128 stands for zero in the data rows.
Here are some points:
[138 143 110 128 147 135 141 117 128 120 141 118 162 176 126 115 165 129 107
  99 159 138 128 135]
[154 103 141  95 177 111 125 137 120 150 100 146 127 146 145 122 184 127  84
  91 148  88 120 110]
[  0  57   4 111 116  13 126 119 115  22 102   0 121  53 250 255 102  17  66
 159 106 146 229 200]
[159 111 127 129 130 111 163 103 114 110 106 138 125 165  85 134 143 188 100
 152 139 157  79 121]
[128 167  97 131 128 139 148  87 136 115 168 107 175 191 115 110 149 127 111
 110 159 166 114 143]
[130 103 157 101 140 134  82 117 119 163 127 161 119 134 103  97  77 102 126
 108 124 128 136 112]
[128  99 130  87 132 111 113 134 134 162 132 164 121 135 129 124 120 102 130
 143 136 131 125 115]
[ 98 133 160 134 113  76 187 139 131 131  99 170  75 134 121 137 152 171  79
 169 173 201  59 111]
[133 171  97 132 109 135 137 130 144 122 126 133 112 122 142 120 121 149 125
 143 141 125 121 119]
[107 236 251 225 124 216 140 132 196  53  94  50 192  68 146 170 136 155 223
 182   0   9 127 224]
[105 127 120 129  75 125 155  82 139 103 171  78 101  74 146 164 113  82 102
 131 139 151 145 154]
[122 156 100 134 135 131 140  90 125 120 158 110 167 181 106 107 147 122 118
 104 152 159 126 135]
[117 115  96 117 119 114 141 133 135 130 143 133 128 140 149 141 128 116 129
 138 145 142 131 127]
[117 104 122  88 154 139 107  97 165 151 118 138 101 151 129 116  90 135  91
 102 173 149 106 139]
[121 160 130 125 115 113 123 144 177 133 136  71 180 121 125 126 124 140 152
 102  90  81 125 180]
[255 186  73 175 145 255  97 229  36  39   0 155  93 148  78  24  20 210 183
  43   9  76 113  56]
[147 115 122 116 150 125 132 127 132 150 129 144 128 135 134 129 139 120 123
 106 140 117 124 129]
[151 116 138 125 108 111 136 113 129 144 129 163 143 171 106 122 139 144  95
 155 121 154 101 120]
[ 96 175 193 149 108 156  94 154 119  90 138  96 140  64 121 126  83 120 202
 184  47  71 143 130]
[125 143 130 115 109  97 130 125 113 140 136 145 107 130 108 119 136 130 114
 154 143 158  99 107]
[172 182  22 111  97 161 134 152 118 112  78 141 131 131 148  77 122 155 186
 137 129 124 120 121]
[146 137 108 130 122 139 137 104 154 147 127 134 130 121 139 119 130 145 140
 122 141 132 126 149]
[ 86  90 156 149 101 140 168 157  91  90 237 142 147 119 117 116  86 120 152
  96 150 139 168 142]
[163 138 109 144 185  99 132  69 100 153 133  90  99 107  80 141  73 229 113
  86 154 163 119 114]
[138 157  90 128 115 112 151 134 146 140 118 145 151 163 137 120 172 148 119
 165 129 149 101 126]
[139 114 133  91 132 139 108  97 165 152 115 151 118 155 132 124 105 119  99
 128 143 136 121 138]
[ 69 142 111 114 137  61 123 132  80 113 122 116 139 103  59  87 150  78 158
 143 105 151 133  79]
Here are 12 more points, each followed by its number:
[158 110 125  55 165  66 165 111 117 128  93 168 206 172 111 107 209 152  75
 206  99 118  18 104] 0
[172 105 133 151 144 129 149  72 101  80 109 124 156 154  65 122 122 153  99
 117 116 127  76 133] 1
[152 101 132 112 155 146  94 100 154 151 108 164 117 156 128 104  96 121 105
 111 129 116 132 130] 2
[128 122 124  87 141 150  84 100 179 157 121 113 137 158 124 105  87 123 106
  85 137 113 119 155] 3
[107 144 118 137 100 115 148 114 142 104 125  90 153 107 144 172 172  98 140
 120 125 104 145 166] 4
[ 96 160 159 137  93  84 119 151  76 148 168 117 113  96  78  81 134 128 164
 137 130 176 141  62] 5
[131 137 117 121 123 128 142 127 155 145 128  96 153 151 133 140 121 133 167
  96 129 122 135 138] 6
[ 95  75 191 108 128 115  95 183 120 200 132 170  82  85 149 134 115 120 114
 104 147 133 137 119] 7
[102  89  90 119 113 109 140  72 144 138 155  88  89 104 177 161  87  80 106
 105 155 159 169 112] 8
[116 159 155 167 126 167 134 137 158  74 123 100 153  94 160 166 109 122 176
 179  70  73 135 180] 9
[118 141 148 104 110 123  96 134  97 151 157 125 117 113  88  87 108 111 155
 112 130 146 145  84] 10
[113 116 149 170 133 136 158 156 147  89 134 150 137  84 160 180 151  89 146
 177 109  98 140 167] 11
Which two of these numbered points are nearest to each point below, ignoring the 3 directions in which the first points spread most? Their numbers follow each, nearest first.
[122 132 141  96 121 133  90 121 117 155 146 128 116 128  97  90 100 113 138
 105 138 143 137  98] > 10 8
[144 102 105  83 167 178  70  82 194 178 108 140 111 151 137 100  90 109 105
 104 133 113 133 145] > 3 2
[159 102 126  72 169  83 149 124 120 131  89 165 186 165 124 111 202 141  83
 176 111 108  55 107] > 0 9
[110 173 174 176 130 183 127 130 165  64 119  82 154  89 166 171  86 139 189
 186  48  57 138 190] > 9 2
[104 138 120 135  88 118 150 107 143 102 137  84 135  90 148 176 154  90 127
 126 126 114 147 165] > 4 9
[ 89 152 148 126  60 102 115 149  66 116 186  88 111  69 117 113 129 123 161
 142 133 172 157  67] > 5 10
[168 102 125 124 160 157 106 112 149 143 108 171 126 150 129 109 105 127 110
 123 117 120 124 131] > 2 9
[ 41 129  98 143 133 121 134 117 146  34 109  61 124  86 195 234  91  79 129
 195  86 112 181 174] > 9 11
[152 115 120  71 159  80 162 109 116 125 102 155 175 154 113 113 188 159  93
 187 118 121  44 109] > 0 9
[138 130 138 102 110 144  92 125 136 161 147 128  98 133 118 127  99 143  89
 105 154 146 123 122] > 8 2
[218 131 186 255  78 164 123 106  86  84 121 130 103 202  59 134 113 245  33
  87 121 166 122 120] > 1 4
[ 92 161 142 152 107 142 150 125 145  65  99  81 168  89 141 183 150  98 162
 151  83  76 128 181] > 4 9
[ 82 146 153 111  82  96  88 157  50 135 166 111 111  66  81  88 122  95 188
 144 109 139 156  49] > 5 10
[131 130 151 128 110 125  81 123 102 148 151 147 113 120  86 100  96 128 128
 122 128 138 128  92] > 10 5
[223 135 129 152 140 195 136 123  98  41  66 122 127 115  84 126 100 196 138
 131  93 104  94 132] > 1 9
[ 95 132 127 137 128 132 151 123 142  76 127 102 130 101 168 187 116 104 143
 162 115 113 143 160] > 9 11
[ 94  96 176  95  56  99  94 187  61 160 196 171  91  81  91  37  99  89 209
 168 125 141 158  24] > 5 10
[197 133 170 232  90 151 125 112 101  95 128 125 109 183  82 134 115 217  60
  94 127 155 129 127] > 1 4
[120  86  86 141 160 114 152 178 134 155 125 152 113 141 181 148 190 123 118
 122 164 125 151 123] > 11 9
[100 127 143 108  86 117  96 133  95 136 166 114 112  88 124 112 113 113 144
 136 133 162 152  87] > 10 5
[122 175 158 176 117 138 139 140 185 116 126  48 216 101 129 134 138 157 197
 116  47  45 134 206] > 6 4
[131 132  80 159 163 111 150 111 136 178 138 130 123 173 133 136 125 157 116
  94 150 172 150 137] > 6 9
[166 121 152 115 210 104 106 197  68 177 106 147  74 137 110 137 166 169  92
  46 155 103 100  91] > 7 4
